Turns in one plane each, and the order they were made in; the first pair answered:
tobi (before -> after):
[ 31 -59  -3  30   6   8 -13   1  -1 -36 -15 -24 -51   1   5 -14]  ->  [ 13 -17  14  31 -30  49   8 -17 -11  -5   2 -49 -29  11  18 -35]
[  9  33   4  -9 -38  22  19 -14 -21  16 -19 -35  23  24  -4  -3]  ->  [ 28  -7 -17 -30   9 -34  -4  -5  -2 -24 -34 -24  -5   6 -28  27]
[ -8 -11 -17  52  14  35  -6  33   8  -1 -10  30   3 -16  28  -8]  ->  [-20  40 -14   5 -12  24  19 -14  31  21   9 -29  20  -7  33   0]
Kufo (before -> after):
[-26  27  31  -1 -35  57 -17  14 -20  49  33  21  25  27  20 -16]  ->  [-22  -4  29 -24   2  33 -62  33   1  23  30  53  19  12  13 -10]
[ 13 -25 -41  57  40  31   9  18 -28  18 -10  20  -3 -18  22  22]  ->  [ -5  18 -49  35  31  34  12   6  13  31  11  -5  24 -26  46  19]
[  5   9 -14 -12   4 -14   5  -4  25  -7   1 -28   8  -2  22  10]  ->  [ 18 -26  -9   6  17 -21   0   9  -5 -24 -15   2  -9   1  -2  11]
[-20  17  -6   0   1  17 -10  25   0  11   6   7  36  -2  24 -16]  ->  [-11 -10   0   8   9  12 -19  38 -19  -1  -6  31  19  -2   6 -16]
ser (before -> after):
[-34  11 -19  16 -22   1  10  14  -5  47  10  17  27  28   3   9]  ->  [-36  15 -23   5 -10 -10  -3  24   9  43  12  20  33  23   5  15]
[ -5  14   0  19 -19  34  28  -9  -8  12   7  -3  11   0  14 -14]  ->  [-10  30  -4 -14 -10   2  28  -6  -5  16  11 -18  19  13  -7  12]
[ 19   3   5  -3  -5   6  -2 -28  15  -6   1 -10  -8 -23  25 -25]  ->  [ 18  11   6  -6 -19   1  11 -38   4   3   1 -20  -7 -16  12 -15]
Then:
Each pair is 2 to 3 turns apart.
[-35  48  29  -7   5  16  16  31 -11  20  -9  -8  40  -6 -18 -20]  ->  [-17  45  18 -36  13 -30  23  10  -8   2 -21 -28  27  -3 -44   6] => Kufo Kufo tobi
[ 24 -30  30  54  11  47 -12   3 -20  11  13  31 -33   0  30 -64]  ->  [ 31   2  34  19 -27  16  37 -55 -36  17   6 -31 -40  23  -7 -46] => tobi Kufo Kufo
[ -8  10  10  65 -22  21  23   3 -39  26   4 -13  20  21  -9  -5]  ->  [ -2   2 -23  -4  33 -47 -24   5  52 -17  11 -22  19 -17   7  20] => tobi ser
[  9 -13 -13  34  -6  49  -2  20   4   2   4  21  22 -18  44 -35]  ->  [ -5  34 -24 -27 -13 -26  20   3  -8  15   8 -25  42  24 -27  34] => ser ser
[ 10   1 -21   3  21 -20  17  14   3 -13 -12   1   3  13 -17  36]  ->  [  4  -9 -10  21  21   4   0  36  -7  -7  -7  28   9  10  -6  13] => tobi Kufo Kufo
[ -4 -18  -7  19  28  -7   5 -22  38 -24 -26  22 -25 -33   8   7]  ->  [-15   9 -12 -11  23 -26  13 -33  45 -14 -18  -1 -15 -19  -7  25] => Kufo ser Kufo
[-35   7  19  33  10   5  49  28 -71  29 -16   4   5  37 -48  45]  ->  [-59  19  18  24  30  14  15  56 -47  43   6  21  33  35 -34  41] => ser tobi
[  5 -10   0  17   0  31  -6  -2  14   9   4  -9   4 -22  26 -22]  ->  [  8  -8  14  12 -18  37   5 -12 -10  17   2 -15   3  -6   7 -24] => tobi Kufo tobi
[  2  14  14 -54  -6 -41  -2 -38  -7  11  -9 -31 -13  26 -38  32]  ->  [  4  17  18 -47 -15 -35   8 -39 -15  18 -14 -30 -17  29 -41  31] => Kufo Kufo
[  1   7 -12  10 -17  -4  29  -6 -28   0 -16 -17  -5  25 -30  15]  ->  [ -8  -1 -23  -9  16   7 -25  12  38 -11   5   1   4 -15  25 -15] => Kufo ser
[ 22  -5  -9  -6  -8  -3 -24 -28   8  22  -1  -2 -39 -28  14 -16]  ->  [ 27  -9   1  10 -22  15 -14 -27 -15  35  -6   5 -40 -17   3 -18] => ser tobi tobi
[ 42 -46  34  -2 -16   1  16   2 -36 -22  -5   0 -22 -19 -25 -17]  ->  [ 35 -46  25 -40  10 -21 -17  13   9 -32   9   6 -11 -36 -11 -14] => Kufo Kufo
[ 13 -23  27 -15 -16  11 -10 -15 -19   2  -4   8 -18  -2  -2 -30]  ->  [ 21 -16  17  -4 -22   2  15 -30 -21  -3 -11 -11 -25   3  -6 -18] => Kufo tobi Kufo
[ -8  10  12 -15 -31  10 -18   7   8  34   1  -5  23  14 -14  -5]  ->  [ -2   1  18   1 -34  15  -8   5  -9  34  -7  -2  13  23 -21  -6] => Kufo Kufo
[-27   2   8 -63   8 -31  -9  -2   6  13   3  21  15  21 -37   1]  ->  [-14 -36   8 -13  27   5 -33  27   6  -4  -6  63  -1  -6  -3 -25] => Kufo ser ser
[ 26 -19  28  -9 -37  15  14 -52 -27 -13 -17 -19 -16 -11  -2 -46]  ->  [ 31 -24  12 -46 -11 -31  -2 -52   0 -30 -21 -21 -22 -15 -19 -11] => tobi ser
[ -2  32 -47  24  22 -28  40 -10  54   5  12 -35   8 -18   2  43]  ->  [  9 -20 -33  75  37   9   9  28  35 -12  -1  24  -7 -37  25   8] => ser tobi Kufo
[-17  36 -24  30   5  16   5  30  17  19  24  -5  30  -4  28   1]  ->  [ -8  35 -22  35  -4  -1  31  25 -19  20  16 -13  29  21  -9  24] => Kufo Kufo ser
[-17  -1  -6 -31  17 -26  -7   5  19 -28  -5   0  -2  -7 -23  29]  ->  [-26   5  14   4 -16  42  -1   0  13  -9   5   4   7 -19  25 -21] => ser tobi
[-13  26 -42  41  20 -31  46  32  -2   0   5 -13  14   6 -28  66]  ->  [-23  33 -42  51  23 -12  29  57  10   6  13   3  26  -5  -6  56] => tobi ser Kufo
[ 15 -24 -13  -8  15 -29   7   7 -12  17  -9  -5  -1  13 -47  32]  ->  [ -1 -29  -2  26  18  15 -11  39 -22  28  -5  28  13   6 -25   4] => Kufo Kufo tobi
[-19 -21  12  22  19  -2   0 -13  26  -8 -10  21  -7   4  -2   0]  ->  [-22  -2  16  13  -4   2  19 -36  16   3 -10  -3  -1  13  -4  -4] => ser tobi
[ 27 -17 -19 -13 -30  46  11 -37  13 -13 -15   0  -5  -4  19 -11]  ->  [ 23 -21 -19 -55  -9   3 -14 -28  25 -28 -15   5  -7   6 -11  13] => ser Kufo
[  6  -3  -5  -4   2 -24  27 -10   1  -6 -20  -8  -7   3 -12  11]  ->  [  5  -5 -11  -3  14 -18   8  -2  24  -9 -11   2  -4 -15  12   2] => Kufo ser
[ -8 -38 -17  53  23  30  -7  18  -8  -4 -14  35 -22 -22   5 -24]  ->  [ -3 -17   6  43 -27  37  33 -20 -45  18 -16  -4 -25   4 -17 -25] => tobi Kufo Kufo
[ 15 -16 -31  12  10  10  -8   5  23 -12   3  10 -11 -15   7 -19]  ->  [  6  18 -19   3 -24  19  21 -16   3  10   8 -15   2  11  -2 -16] => tobi ser
[  5  -3  -5   0  -1   7  18 -24  -1   4   0 -50 -15 -32  12   2]  ->  [  1 -22  14  28   2  28   2  11 -34  12  -3 -11  -8 -23   6 -16] => ser Kufo tobi
[-23  26   7 -38 -10  -3  -6  19  10  23  15   6  39   7 -17   2]  ->  [  0   5   4  12 -24   5  31  19 -35  18  -8  12  18  18 -32  12] => tobi Kufo
[-13  22  -1 -43  22 -28  -3  29 -19   0 -11   4 -11   5 -28   8]  ->  [-13  37   0 -56  19 -12 -11  16  15  -1  -2  -7  -8 -15   2  -9] => ser tobi tobi
[-24  30  20   2 -23  57   6  26 -24  28  26  20  35  10  -8 -23]  ->  [-15   1  25  13 -11  48  -3  39 -44  19  17  45  21  11 -23 -23] => Kufo Kufo
[ -9  -7 -17 -34  23 -44 -45 -19  12 -21  33   6  40  16  12 -10]  ->  [  6 -24 -18 -15  19 -25 -39 -34  21 -31  24   8  23  -5  38 -32] => ser tobi tobi
[-12  14  18  -4 -19  35  -6 -20   7  23  32  -7  14  -3  24 -25]  ->  [  9 -20  24  31 -15  31  15 -15 -39  11   7  12 -14  11  -7 -10] => tobi tobi ser
[-24  45 -16 -68  -9 -19  -1 -10  12  13  16  -3  19  16 -15  16]  ->  [-21  45 -10 -35 -34   1  38 -20 -26  26   4 -12  12  31 -23  16] => Kufo Kufo
[-13  16 -32  17  10   1   7  -4  13  -6   1 -46   8  -7  32  18]  ->  [-11  19 -21 -15  -1 -10   5 -19  13   1   4 -54   4   5  15  17] => Kufo tobi tobi
[  8 -15  -2   1   5  -7  25   1 -18  -1 -22  11  -1  21 -19  16]  ->  [ -5  -7 -14   2  15  11  -3  17  29  -1  -9  20  16  -2  23   4] => Kufo ser tobi
[ 21  -1 -30 -23  24 -37  10  10  -2  -7  -8   7 -19  10 -52  38]  ->  [ 32  -1 -10  23 -15  13  44  -6 -40   3 -15   6 -29  13 -41   8] => ser ser ser
[ 10  -6  27 -12  21  27 -39  14  21  -9  26  36  -4 -19   7 -23]  ->  [ 20  33  21 -35 -16   4  18 -45  12  -3  26 -31 -11  -2 -15   3] => Kufo tobi
[  4  13  17 -45  -3  -1 -37  -1  21  -4  18  14 -11   6 -19  -6]  ->  [ -5  26  17 -32  -8  24 -32   4  24   6  24  16   3   0   1 -17] => tobi Kufo Kufo
[ -2  18  -2   2  19  -5 -25   5   9  23  25  -7   7  -2 -27   7]  ->  [  0  20   0   2  15   5 -23  -2  21  26  26  -8   8 -13  -7  -9] => ser tobi
[  7 -30  22 -26  13  -8 -28   1 -29  -3   6  14 -15   8 -21   1]  ->  [ 15   2   2 -18  -9 -14  22 -29 -21   3   4 -31 -15  10 -16  20] => Kufo tobi Kufo
[  4   6  13 -10 -21  25  -1 -25   7  11  15  -5  -5 -11  24 -33]  ->  [  7  -5  21 -21 -17  18 -18 -21   4   6  17  10  -7  -9  15 -37] => Kufo tobi
[ 16   5 -15  18 -21  -9  49 -33 -12   1 -16 -33 -13  -5  -7  12]  ->  [  8  13 -34   6  -4 -28  36 -25  14  -6 -13 -37  -5  -9   0  33] => tobi ser Kufo
[-10  27   8   1 -18   9  25 -23  26  -2  25 -46   2  -2  18 -11]  ->  [ 21 -34   1  32  13  -6  13  -2  19 -39   0 -10 -34 -19  17 -11] => tobi ser
[  2   6  44 -18  11  -4 -11 -30 -25 -20 -12  -6  -9  22 -39  -1]  ->  [  5 -10  40  -8  29   7 -41 -12  -1 -31 -13  17 -13  -5 -10 -23] => ser ser
[-16  -6   3   2  11   5 -25  26   2   4  12  21  16   6   2   1]  ->  [-16  20  -5 -18  -8 -13   5 -13   1  12  14 -19  14  16 -10  14] => Kufo tobi
[ -4   2 -23  26  22  16  24   0  18   8   0  -3   3 -13  30   1]  ->  [ -7 -10 -23  -4  42 -10  -6  10  30  -5   3   6   5 -16  17  13] => ser Kufo
[ 24 -22  -3   9   3  -3  17 -25 -13 -23 -19 -12 -34 -10  -9  12]  ->  [ 18 -28 -12  28  19   4   7  -3 -10 -21 -22   6 -29 -15  -1  10] => ser Kufo tobi
[-33  44  20  18 -15  29  10  30 -27  25  -1  14  28  26 -10   1]  ->  [-35  43  16 -18  10 -10  -8  35 -11  17   5  18  33  27 -29  21] => ser Kufo tobi
[-12  29  19 -26   3   2 -32   9  23   6  -3  14  25   4 -10 -22]  ->  [ -3  26  32   0 -25  28  -3  -3   2  17  -2   7  18   9  -6 -34] => ser ser
[  1 -17  32  -2 -24  16 -16   7 -24  14  21  15   8   2   0 -30]  ->  [ 13 -26  23 -30  -5 -27 -25  -3 -10 -10  14   8  -5  -4 -14 -12] => tobi Kufo ser
[-13  20 -10  34   7   7  17  20 -18   7 -16  -1  10  14  12  30]  ->  [-17  37  -9   2   6   6   6  -1  21   8  -3 -15  14  -2  32  18] => Kufo ser tobi
[ -8  30 -14   8 -23  22  15 -25  19  15  24 -20  16 -25  28 -11]  ->  [  2 -17 -15  47   4  26  -5   9   1  -4   3  29   2 -30  29 -14] => tobi tobi
[-20  20 -12  26  -4  35  -8  30   7  19  19  11  29   0  20 -13]  ->  [-10   7  -3  45  -8  40   4  31 -11  21  13  19  20   6  12 -13] => Kufo Kufo
[ -9  17 -44  32  -3  -5  42 -29   5 -14  -2 -38  19 -14  32  26]  ->  [  2 -31 -40  19  38 -37   2   3   3 -43 -10   7   5 -14   7  35] => ser Kufo
